(in the rows, 128 means zero)
Named turns come first, each shown by rows before and after it. Which turns, in which order, take the first row of each pair that follows to the second? Write the first one first, as in the answered first pair.
turn K:
[136 134 122 160  57 130 116 194] -> [129 118 112 163  55 164 101 163]
[158 108 131 152 165 137 190 144] -> [171 126 100 132 128  63 120 141]
[115 108 137 132 120 169 112 125] -> [124 126 156 131 130 131 147 167]
turn G:
[114 126  98 106 149 163  86  80] -> [163  79 119 145 149 161 121  82]
[115 121 124 126 103 138 106 119] -> [128 108 131 139 101 136 118 122]
[106 139  96 152 101 185 108 143] -> [119 120  90 135 101 146  73  98]
[110 119 125 108 129 135 117 112] -> [131  97 136 127 128 133 133 117]
turn C:
[149 161  85 117 147  82 132 160] -> [136 146 107 127  94 100 144 192]
[116 123 125 131 134 156 132 116] -> [118 115 137 126 131 153 137 115]
[ 95 136 132 117  73 147 110 140] -> [111 108 161  96 116  96 123  94]
[ 91 102 176 109 132 138 149 110] -> [103 143 123 106 182 142 124  94]

(two turns a pair)
[114 115 133 118 120 123 119 114] -> [109 124 139 127 120 145 139 135] -> G, G
[102 114 149 124  89 119 118 135] -> [144  99 153 149 139 114 156 129] -> C, G
[105 139 134  75 122 122  93 131] -> [ 98 122 146  84 141 158 121 116] -> K, C
[175 123 140 169 114 120 156 180] -> [186 105 110 152 123  92  93  99] -> C, K
[110 123 167 115 126 120 163 143] -> [ 94 130 144  93 112 113 113 111] -> G, K
[120  99 136 143 110 191 135 116] -> [100  94 154 107 118 158 128  93] -> G, C
[149  64 162 139  88 149 173 154] -> [151  55 129 128  58 137 110 119] -> K, K
[116 145 155 100 140  94 152 146] -> [160  88 152 144 109 116 140 117] -> K, G
[151 114 138 154 130 138 156 143] -> [118 157 118 128 154 144 145 146] -> C, G
[126 123 133 135 121 149 143 133] -> [132 131 118 130 143 145 134 120] -> C, C
[138 147  96 131 149 116  99 124] -> [160 114 110 158 153 132 121 119] -> G, K
[164 134 104 144 123 143 107 108] -> [166 105 141 136 119 120 123  97] -> C, C
[114 133 134 112 153 111 111 119] -> [141 106 137 131 142 106 117 113] -> G, K
[117 179  82 115 136 134  91 136] -> [180 120 115 174 130 143 152 153] -> G, G
[139 138 128 121 137 126 125 142] -> [148 124 126 130 132 135 118 126] -> K, G
[147  68 133 148 132 123 122 110] -> [156 116  96 155 172 129 125 130] -> K, C
[ 98  96 138 120 113 167 130  72] -> [115 101 126 126 150 162 140  61] -> G, C
[111 121 132  93 112 117 101  92] -> [160 121 106 132 159 129 121  92] -> G, C
[109 146 120 133  89 136 119 135] -> [119 119 159 135 108 118 154 134] -> C, G
[108 149 156 122 125 114 128 132] -> [102 139 155 125 131 141 130 116] -> K, K
[131 139 121 141 123 143 136 139] -> [136 128 143 131 114 111 137 136] -> K, C
[ 89 154 124 110 136 141 133 114] -> [108 114 142 113 119 115 127  89] -> C, G
[144 158 120 126 145 109 132 138] -> [155 148 125 135 144 108 136 137] -> G, G
[101 110 132 127 122 135 100 117] -> [ 92 118 144 113 139 128 120 128] -> K, G
[ 91  92 162  76 104  94 119 124] -> [ 87  88 176  85 121 116 148 136] -> K, K
[ 83 166 103  96 127 130 101 138] -> [ 91 134 140  79 144  93 119 113] -> C, C
[141 126 129 144 103 133  96 143] -> [139  97 154 139 125 139 117 116] -> C, K
[103 124 139  81 113  98  92 114] -> [113 127 157 125 111 148 159 182] -> G, G
[119 105 122 139 116 152 138 123] -> [114 109 116 123 117 141 117 107] -> G, G
[102 127 127 102  72 128  92 105] -> [157  81 160 145  93 123 150 116] -> C, G
[131 139 125 127 158  96 152 128] -> [116 139 100 144 102 139 108 131] -> K, C
[116 144 116 132 148 156 143  99] -> [113 135 117 141 114 171 134 113] -> G, C
[133 137 133 139 138 146 143 148] -> [139 134 135 130 113 109 123 146] -> K, C
[ 93 165 113  84 155 141 122 130] -> [139  97 145 108 171 132 146  86] -> G, K
[113 125 153 122  93 130 127 144] -> [124 112 157 122  95 118 119 133] -> G, G
[135 123 127 116 134  95 131  99] -> [119 123 135 132  84 125 133 138] -> C, C
[145 157 128 157 117  97 125 161] -> [148 127 113 173 102 147 106 125] -> K, G
[157 107 123 152 155 114 123 122] -> [148  98 142 160 115 130 132 146] -> C, C
[110 141 144  91 158  78 129 115] -> [ 91 141 153 109  89 116 133 165] -> C, C
[117 162  75 134  97 163  83 136] -> [ 94 109 164 119  60 137 138 150] -> C, G
[126 156 113 143 127 109 152 163] -> [112 152 114 130  97 102 125 155] -> G, C
[153 130 143 141 123 109 146 158] -> [154 124 109 136 127 118 101 105] -> C, K
[142 124 103 135 149 140 109  94] -> [122 128 109 135 100 159 104 122] -> C, G
[108 119 170 119 120 136 166 146] -> [104 105 138 116  96 150 107  99] -> K, K
[103 130 157  99 147 121 157 139] -> [ 98 156 133 111 134 148 144 158] -> C, C
[147 117 103 145 113 167 134 150] -> [149 109  96 124 115 135  95 109] -> G, G
[134  89 168 130 116 126 137 100] -> [158 123 123 158 162 156 138 108] -> C, G
[126 164 115 144  73  95 125 190] -> [161 126 123 150  70  65 114 154] -> G, G
[148  93 127 156 109 100 139 112] -> [145  94 135 159 115 105 153 119] -> K, K
[153 152  97 137 149 128 115 117] -> [119 150 117 124  92 135 104 133] -> C, G
[ 93 198 117  84 158 139 159 183] -> [102 164 154  64 180  93 176 150] -> C, C
[189  88 133 164 130 115 147 109] -> [181 105 116 179  98 150 141 141] -> C, C
[136 132 113 141 106 148  88 109] -> [136 117 161 138 147 145 162 122] -> K, C
[140 173 119 124 147 108 125 148] -> [145 131 115 132 144 146 105  88] -> G, K
[114 148 100 120 102 140 100 126] -> [116 161 123 122 120 120 141 167] -> K, K
[128 152 118 122 124 119 129 159] -> [156 123 129 135 122 104 129 142] -> G, G
[137  99 138 121 149 137 135  85] -> [145 146 135 116 136  83 142 152] -> G, K
[157 113 102 172 129 165 140 124] -> [107  98 158 136  90 150 157 138] -> G, C
[116 149 117 147 136 168 150 164] -> [126 128 154 125  99  88 141 168] -> K, C
[109 132 150 119  96 132 126 148] -> [138 116 160 124 138 112 152 132] -> C, G
[ 84 136 127 116  97 158 105 124] -> [114 101 168 138 127 149 166 127] -> G, K
[101 124 144 116  71 143 130 171] -> [121  98 158  88 134  83 125 101] -> K, C
[150 122 148 136 127 127 150 132] -> [125 142 130 105 126 113 114 109] -> G, G
[127  84 155 116 136  93 140 110] -> [127 133  96 135 185 145 134 123] -> C, K
[ 90 145 132 107 127 131 117 150] -> [117 107 158 110 130 100 125 123] -> C, G
[101 116 171 101 136 146 170 134] -> [122 159 122  86 171  94 126 121] -> C, K
[139 109 117 140 126 168 118  92] -> [158 140 116 125 114  85 106 136] -> K, K
[110 124 117 127  90 135  74  82] -> [140  86 153 168  79 150 129 111] -> C, G
[163 129  92 152 126 154 121 134] -> [160 102 138 141  94 118 136 150] -> C, K
[161 101 130 128 116 130 121 113] -> [122 143 131 116 127 158 148 152] -> K, G
[130 121 138 119 117 108 123 130] -> [127 124 122 126 142 146 124 112] -> C, K
[ 84 134 136  95 140 136 117 107] -> [128 134  94 133 153 151 102 102] -> G, C
[129 126 103 147 105 135 115 144] -> [137 119 104 145 104 128 110 135] -> G, G
[123 130 125 120 114 139 103 114] -> [128 145 138 119 124 109 130 149] -> K, K
[111 145 151  76 130  43 106 120] -> [142  57 167 150 129 164 153  77] -> K, G
[118 147 116 125 134 160 125 127] -> [122 132 149 113 110 115 133 147] -> C, K
[120  97 155  89 116 132 155 137] -> [128  98 152  96 103 114 151 149] -> K, G
[139 126 161 172 159 156 156 120] -> [ 85 149 172 137 130 158 143 136] -> G, C
[128 146 103 154 132 132 141 131] -> [130 144  99 145 125 111 122 122] -> K, G
[116 121 127 144 140 156 133 106] -> [129 137 114 129 122 104 104 115] -> K, K
[156 132 120 156 115 154 129 135] -> [133 166 111 129 118 136 111 144] -> K, G
[145 148 122 124 135  61 100 158] -> [119 118  97 145 109 172  73 109] -> C, K
[109 119 135 106 120 129 128 130] -> [122 110 139 120 119 134 142 139] -> G, G
[156 175 104 128 172 126 167 157] -> [149 159  91 120  76 102  93 155] -> C, K
[107 142 112 111 110 141  95 112] -> [104 127 125 102 135 138 111  93] -> K, G
[143 100 133 162 141 161 148 113] -> [153 115 111 148 111 105  94 107] -> K, K
[132 156 101 159 122 136 110 152] -> [126 135 114 163 142 170 124 120] -> G, K
[138 146 117 127 147 111 133 132] -> [126 129 122 136 101 145 121 134] -> K, C
[124  95 153 150  95 122 147 142] -> [123  88 143 149  89 128 125 124] -> K, K
[112 150 122 108 129 121 126 138] -> [142 119 140 135 126 123 150 139] -> G, G
[141 139 120 111 133  74 111 124] -> [157 106 109 142 111 108  98 102] -> G, K
[132 158 112 144 131 137 139 163] -> [151 132 100 143 114 114  98 124] -> K, G
[165 137  61 159 134 102 129 156] -> [169  91 115 142 132  63 157 135] -> C, C
[124 110 173 135 142 107 182 158] -> [119 162 109 154 139 152 151 183] -> C, C
[163  99 152 165 100 138 146 164] -> [177 143  94 167 155 145 117 146] -> C, C
[ 84 166 138 104 108 129 126 149] -> [131 104 141 116 101 102  99  85] -> K, G
[131 122 103 126 148 119  95 110] -> [126 139 109 145 146 154 132 156] -> G, G
[116 125 159 130 102 145 166 145] -> [125 168 102 133 149 154 137 129] -> C, C
[127 162 110 118 119 117 110 160] -> [137 105 117 136 132 164 116  97] -> G, K
[153 133 115 164 126 150 146 148] -> [139 159 100 139 114 120 112 153] -> K, G
[126 140 134 103 132 110 125 131] -> [141 108 139 130 127 133 133 110] -> K, G
[144 128 107 135  68 119  96 158] -> [144 115 150 143  95 121 162 182] -> C, G
[147 134 164 125 106  57 128 147] -> [140 176 119 142  92 101 104 176] -> C, C
[138  89 153 126 155 101 132  71] -> [116 131 165 139 164 141 187 145] -> K, G
[149 165  77 137 129 160  85 115] -> [131 116 170 141 114 171 180 152] -> K, C
[109 112 152 100 149 113 173 130] -> [102 123 127  82 130  88 122 113] -> G, K
[130 105 157 134 129 126 127 115] -> [143 126 129 150 151 144 123 119] -> C, G
[132 119 122 121 134 115 115 121] -> [145 116 125 133 127 117 124 137] -> G, K
[136 132 100 134 141 129  98 105] -> [131  95 148 128 114 111 123 107] -> C, C
[ 78 130 169 108 168 155 182 126] -> [112  86 176 112 166 116 162  78] -> G, G
[172 113 119 133 127 112 132 121] -> [165 111 123 140 102 126 138 141] -> C, C
[117 106 128 128  74 129  95 115] -> [103 123 132 136  77 158 117 149] -> G, G
[114 140 152 128  88 142 143 166] -> [130 123 139 121  73 114 103 134] -> K, G
[197 118 110 156 131  83 124 132] -> [131 187  83 113 135 103  96 154] -> G, G
[103 135 118 125 114 179 131 131] -> [115 154 108 112  96 120 100 143] -> K, K
[137 139 129 138 116 110 122 131] -> [131 133 126 144 118 146 124 121] -> K, G
[122 100 154 136 104 144 141 130] -> [135 120 137 139 159 147 160 127] -> C, G
[123 148 134 116 172 125 137 131] -> [123 161 112 135 137 151 116 152] -> G, C
[128 137 124 121 150 117 107 139] -> [123 118 150 117 132 111 121 143] -> C, C
[160 106 121 139 134 109 129  94] -> [148 138  90 156 118 149 121 128] -> C, G
[139 132 147 123 132  51 143 143] -> [139 166 115 133 160  76 147 159] -> G, C
[123 143 127 141 152 146 102 101] -> [120 154 148 151 141 150 139 146] -> K, C
[174 121 126 182 100 118 128 146] -> [132 170 124 162 124 142 152 179] -> C, G
[133 140 119 154  82 120 102 159] -> [108 135 114 144  92 158  88 123] -> K, G
[153 120 107 135  90 104  88 133] -> [154 108 116 160  91 153 118 145] -> G, K
[134 112 135 140 108 117 141 146] -> [115 125 123 114 110 105 113 130] -> G, G
[165 117 133 136 148  97 153 122] -> [153 127 123 158 132 144 161 148] -> K, G
[125  83 180 124  63 124 138 110] -> [132  90 179 123  64 102 137 123] -> K, K
[133 145 112 134 111 142  88 116] -> [160 111 135 150 106 131 109 111] -> G, C
[148 120 101 119 105  98  73 123] -> [161 102 124 148  83 124 113 161] -> C, G
[124 132 104 112  78 110  61 117] -> [127 154 157 123 127 102 170 192] -> K, K
